One hidden turn or mirror swaps the rows below in pairs. Which row is each named row swapped with?
zibu: [24.7 1.4 4.3 -8.6 -15.1 0.8 21.1 -6.6 12.5 19.7 3.4 27.9 10.6 -25.3 10.8 11.6 1.5 -3.0 -4.1 -3.0 16.4 -7.9 -12.1]
kan: [-6.8 7.1 -7.7 15.6 -9.6 15.4 23.7 9.8 15.1 29.0 12.0 5.8 8.6 5.9 8.1 15.4 16.6 8.0 -18.2 -18.3 5.1 18.5 6.8]
Genin: [-23.2 -9.6 -10.3 14.4 3.2 9.9 -6.2 7.3 5.5 -21.2 -17.1 -3.9 -2.0 14.7 6.7 13.5 18.2 7.0 26.0 9.6 13.3 -1.8 -0.3]
laf: [-29.3 -1.5 -11.9 11.9 9.6 1.9 7.4 8.7 5.7 -22.8 -17.4 -9.3 5.0 9.6 1.0 12.2 21.4 4.0 21.8 8.3 11.9 -8.5 1.2]
kidir: [21.9 -10.5 -4.4 -17.0 -6.6 16.1 23.8 7.0 6.7 -18.7 -19.2 -2.6 5.1 7.6 0.5 -3.9 -4.4 4.4 10.7 -15.3 -26.0 -6.7 27.7]
bil: [-2.4 13.5 -10.5 -14.0 -0.1 2.9 28.4 10.5 6.6 -27.9 -28.2 -6.1 4.1 -5.0 -7.9 -9.7 -6.6 2.0 12.2 -7.8 -17.3 -17.7 23.7]
seli: [5.6 -5.4 -10.4 11.0 20.6 -23.6 -34.4 -2.1 3.6 -29.2 0.0 -0.3 -1.6 -6.0 7.3 -16.9 -8.8 -5.5 -27.7 17.9 2.5 5.6 -0.3]
Gop: [2.8 4.8 21.4 16.5 -12.0 0.2 14.1 6.2 7.1 9.1 -6.7 28.7 9.6 7.3 13.9 21.4 12.7 18.4 -9.1 3.4 11.1 -25.8 -10.8]
kapi: [5.3 6.7 -4.2 -15.7 -2.9 13.2 20.9 13.8 5.6 -23.7 -31.3 -0.8 -2.1 -1.8 -4.3 -14.2 -11.2 4.0 11.4 -9.8 -22.2 -10.8 29.6]
naz: [6.9 -11.5 26.6 24.1 -1.8 -14.2 -9.1 -6.7 8.4 17.5 -2.9 -1.5 1.0 10.8 3.9 13.1 -12.5 15.9 -11.3 14.8 23.7 -28.2 12.8]
sivam: [-7.9 16.9 -19.1 -13.2 4.5 -0.8 -20.7 10.6 18.4 -12.8 -12.0 -31.3 -17.4 -12.4 -13.9 -15.8 -17.6 10.3 -30.2 0.0 -1.3 6.4 22.0]
zel: [25.7 -2.0 13.0 -30.0 2.9 2.5 6.0 -1.0 -4.3 18.5 -2.7 15.1 -1.3 -31.7 1.2 3.2 -0.5 20.1 -33.0 -7.1 16.9 8.2 -8.1]
vab: [19.1 13.8 -6.6 -22.4 0.7 -3.8 24.2 5.9 1.8 -13.3 -25.0 -1.8 -1.6 -17.5 -2.5 -16.9 -26.1 -3.9 -16.7 -9.5 -20.6 -9.4 27.7]
Talum: [-3.1 -19.0 0.8 9.9 -5.2 4.2 37.3 -8.0 7.0 15.7 -8.7 26.6 5.1 6.2 0.3 15.2 19.4 12.6 -11.1 -2.9 16.7 -8.0 -9.3]
sus: [4.3 10.5 21.5 11.4 -11.7 6.5 2.4 -2.6 14.5 9.7 -16.9 21.5 5.7 11.6 6.6 13.9 12.0 22.8 -3.2 7.6 14.9 -34.9 3.0]
gebuz: [10.6 4.3 -8.6 6.8 -17.4 12.8 34.4 8.8 14.1 27.9 12.3 13.8 10.9 4.4 -0.1 11.8 0.2 11.7 -19.1 -22.1 -4.1 9.3 11.9]
Tupu: [-12.3 9.1 -14.8 -12.5 7.6 -11.9 -17.3 -0.4 -6.0 -20.7 -11.3 -22.4 -0.1 -21.3 3.0 -14.9 -29.6 -15.5 -22.4 0.0 -4.5 9.1 23.7]
gevek: [24.6 8.1 -7.1 3.8 -0.6 18.1 25.6 8.1 18.4 -10.5 3.5 11.7 8.1 21.7 5.2 -6.0 -8.2 7.9 -3.9 -11.3 -29.8 -6.4 16.5]
suked: [-11.0 22.4 -7.0 -11.1 0.3 5.4 -20.1 17.4 14.0 -16.3 -21.6 -28.5 -23.1 -14.2 -12.6 2.4 -13.4 18.6 -26.2 -0.4 -6.8 6.4 15.2]
pado: [-2.3 0.9 -22.4 22.7 21.6 9.6 -21.9 12.0 9.4 -29.1 5.2 -8.7 0.8 22.7 8.8 2.0 1.6 3.2 -2.8 7.4 -4.5 11.7 -4.0]
Gitod: [5.0 6.6 2.8 8.4 -15.2 -6.8 2.8 13.9 3.5 28.0 12.1 -9.0 11.9 -14.9 10.4 6.9 -28.6 -24.2 1.8 -6.2 11.4 -11.3 18.6]
neri: [15.6 -0.7 -9.6 5.4 10.1 -27.2 -24.4 -7.5 4.3 -30.9 -7.1 8.0 -4.3 -6.9 -2.9 -23.5 -20.4 -5.3 -28.0 8.8 -10.2 -7.0 2.2]
zaru: [7.3 20.2 -10.5 -36.1 -0.7 16.5 -7.8 13.9 4.5 -4.6 -9.8 -5.9 -9.8 -25.7 -6.3 6.6 -2.9 23.9 -39.6 -5.9 -0.9 16.3 1.9]
kepok: [-6.5 -20.3 -13.7 12.9 15.3 13.4 -17.9 12.0 -3.1 -26.1 -14.7 -11.7 6.0 14.1 7.3 12.9 12.9 -1.2 18.4 2.1 9.3 5.7 1.0]
Bufe: [-1.0 -10.3 -13.6 2.2 1.4 9.6 5.3 -0.2 13.8 9.4 9.1 19.0 0.2 -2.4 4.0 24.2 15.5 -10.1 -21.9 16.5 26.7 16.1 -23.7]
kekam: [13.6 1.3 -3.2 -7.1 -1.4 -20.5 7.8 5.8 -8.6 6.0 -12.3 -6.4 5.3 5.9 -0.7 -19.1 -38.7 -9.1 -38.8 6.2 -12.1 3.6 30.0]
zudi: [-29.1 -15.3 -9.8 17.1 6.3 -0.3 -5.8 -0.8 3.5 2.5 0.2 -1.1 5.8 12.7 2.4 23.0 23.2 5.3 2.2 15.0 24.9 2.2 -12.3]
Peb: [0.5 -17.8 12.9 -0.3 0.9 -23.7 -21.5 -6.0 -10.9 22.8 13.2 -19.1 -8.6 -7.6 -2.9 7.8 -20.3 12.3 -24.2 4.0 26.0 1.5 15.6]
dizir: [-15.6 -14.6 -9.6 -2.0 12.2 -27.8 -18.5 13.9 -14.6 4.7 -3.9 -23.7 -11.3 -3.2 -10.2 -15.6 -8.6 7.2 -35.6 6.2 3.0 16.6 20.7]
Betes: [3.8 -21.7 13.8 -1.4 -5.9 -26.0 -17.6 -6.4 -12.3 18.8 10.0 -16.8 -2.0 -11.7 -5.0 3.7 -15.5 13.7 -30.8 4.7 26.8 5.9 15.5]
livam: [4.0 -20.5 -16.2 -20.8 8.7 -17.6 3.1 10.8 -0.4 -4.8 -14.5 8.0 -13.0 -3.4 -6.3 -16.0 24.1 19.6 -36.5 14.9 2.5 10.8 -18.3]
zisag: [26.1 -5.8 11.8 -24.2 -4.4 0.8 4.8 0.1 -5.6 16.0 1.4 12.3 1.9 -36.4 -0.9 5.2 -0.8 13.6 -35.4 -7.7 24.9 10.9 -2.5]

gebuz is swapped with seli
suked is swapped with sus
Peb is swapped with zel
kan is swapped with neri
Tupu is swapped with Talum
zaru is swapped with naz
dizir is swapped with zibu

